Turns in one plane each, and the order they were made in; the first pair answered
lep:
[ -5   4 -11  13 -14   7  -4  -4   4   3 -12  19  -2   6  -2   3  -4   9
  11  -7  -2   0 -14 -10   1  -5  -3  17] |-> [  3   8  -2  -4  -6  -3 -13   1  -1  10 -15  -3  -2   5   6  13   0   1
  11 -25 -11   3  -2  -7   3  -5   4  -8]
[  0   4 -18 -13 -21  28  27  25  12 -21  -2  18 -16  18  25  17 -17   4
 -16   3 -15 -16   3 -17 -25 -15  20  14] |-> [  6   7 -10 -27 -14  16  20  28   7 -17  -3  -4 -17  18  32  28 -10  -5
 -19 -12 -22 -11  20 -14 -28 -13  29 -10]
[-12  17 -16 -21  -8 -19  -1  13 -16   3   4  17   1   3 -19   8  10  -6
   4 -12 -15 -20 -10  16  14  -3  -2  -5] |-> [-15  12  -7 -21  -3 -26   4  14 -22   3   6  13  -2   5 -20   5  15  -6
  -3  -6 -11 -16  -4  22  15   1  -7 -10]
[ 16  -6  -2  13  13 -10  17  -9 -10  -3  37  40   7  -6   3   0 -10  -8
 -13  12  13  27 -13  32  -6  16 -12  -1] |-> [ 21  13 -18  11   8   1   1 -10   1  -3  41  46  11 -15   3  11 -22  -8
  -7   0   0  20 -29  12  -4   5  -8  -1]
Loza:
[-32   0  13   4 -25 -11  -5  19   5 -17 -21  -4 -13  -8   7 -19  -4  22
  -1  23   1   0  30 -15  -4   0  10  10] |-> [-30   3   4   7 -30  -4  -9  18  10 -18 -17   8 -13 -10  -2 -15 -10  24
   3  22  -4  -5  12 -25  -4  -9   6  20]
[ 13   4 -12   0   8  -2 -14   3   5   3  19   3  -5  -5 -15  11  -1  -1
   7 -24 -14  -4 -20 -11  10 -11   1 -13] |-> [ 14   3  -3  -2  14  -6 -10   2   4  11  22  -2  -2  -2 -16  13   6  -5
   3 -24  -9   0 -13  -1  13  -3  -1 -21]
[ 29   7   6  -3   0  -8  -9   6  -8   9  20   2   1   6 -22  15   4  -6
   5  -8  -3  -9 -12  -2  17  -6 -13 -16] |-> [ 26  -1  17  -6   3 -15  -7   7 -11  12  16 -10  -4   9 -11  12  12  -7
   0  -8   1  -4   7   9  18   2 -10 -25]
[ -3  14 -25  -8   4  25 -15  -2   6  -1 -10  -9 -16   5  -6  -8 -21  -2
  -7  -2 -12 -13 -12 -27   5 -13  -3  19] |-> [ 12   3 -26 -11   9  24 -19   1   3   7   4  -1 -15  10 -21   0 -15  -4
  -6   1 -12 -13 -19 -19  14  -7 -12  16]
gugos:
[ -1  -5 -11  24 -26   5   8  -6  -7 -11  -6  32  -5  -2 -11 -24 -12   0
  -3  33  26  -3   5   0 -10  -3 -10  22] |-> [ -2 -12   8  16 -18  -9  15  -1 -15  -7 -14   6  -3  -1   7 -24   2  -6
 -14  28  29  11  37  17 -16  10  -3   3]
[-1  2 -3  1 -8  6  0 -1  4  7 -1 12 -2 -8 -4 14  2  3 12  5 -5 -4  6 -6
  1 -1 -7 -1] |-> [ 0 -6  4 -1 -3  0  2  1 -1 10  0  6 -3 -3 -7 15  6  4  6  8 -3  1 11  0
  3  4 -7 -8]
[ -6  -2  11  -6   5  -5   0  -3   9   2  -1  -2  -9 -13  20   0   8  -6
  -9  -5   0   6   9   5   4  12   9  -2] |-> [ -5   5   0   1  -1   3  -9  -6  15  -2   3  12  -8 -17  15   2   2  -1
  -7  -5  -2  -2  -3  -8   4   2  10   8]
[-20 -15  -1  19  -2  -6  25   3  -1 -16  -6  -1  -2   5  18 -13  -1   9
 -10  10   8   5  28  13 -15   9   4  18] |-> [-23  -2 -11  18  -6   7  20  -1   7 -18  -8   4  -3  -4  22 -15 -12  13
   0   2  -2  -3  16  -3 -20   1  11  24]

(2 to 3 turns a pair)
[-13  20 -16   4 -11   9  -6  -9   7  -6 -17  -6  -5  -9  20   4 -20   3
   8 -15  -3   2  -7 -24  -8 -15  21   6] |-> [ 17 -18  10  -2   5 -14   2   4  -5  17  12   4  -2  15 -18  15   7  -8
  -7   0  10  11  -6  24  22  11  -5 -18]
Loza then Loza then gugos
[-14   6  21  -8   6 -37 -15  -4  -3  -3 -11 -28  -1   5  31  -4   9   7
   6 -15 -11  12  12 -16  -9 -13  24  -5] |-> [ 10  -3   2   5  -2 -21 -25  -5   7   3  18  25   1  17 -15   5   1  11
  14  -3 -11  -2 -40 -23  15 -22   0  16]
gugos then Loza
[-14  -6  -3  19  -2  -1   6 -12   3  -8 -14   0   4   3   9 -14  -3  -5
 -13  19  26   0  17   9  -3   4   5  21] |-> [  5  18 -10   0   3   0 -17  -9   7  -3 -13 -19   9  -7  18   4  -9 -14
  -4 -15   1  -3   9 -10   1 -13  16  -9]
lep then lep
[  5 -12 -17   6  -9  11  -4   6   3   0  13  38  -7  17 -33   3  -6  -1
   7  15   2 -15 -37  -7  20  -3 -14  18] |-> [ -1 -33   6   4   0 -13  14   9 -11   3  11  19  -9  27 -31  -2  15  -6
  -7  28  16  -2  -6  25  23  14 -17   8]
lep then lep then lep
[  4 -18  21  -7   6 -18  12  -1  -8   6   7 -21  -6   6   5   1  19  -4
 -11  -2   9  11  28  29  -4  14  -3 -14] |-> [  9 -24  16   0   2 -14  16   0  -5   7  18  -4  -5  10  -9  -1  19  -1
 -11   8  15   8  17  31   2  18 -12  -5]
gugos then gugos then gugos
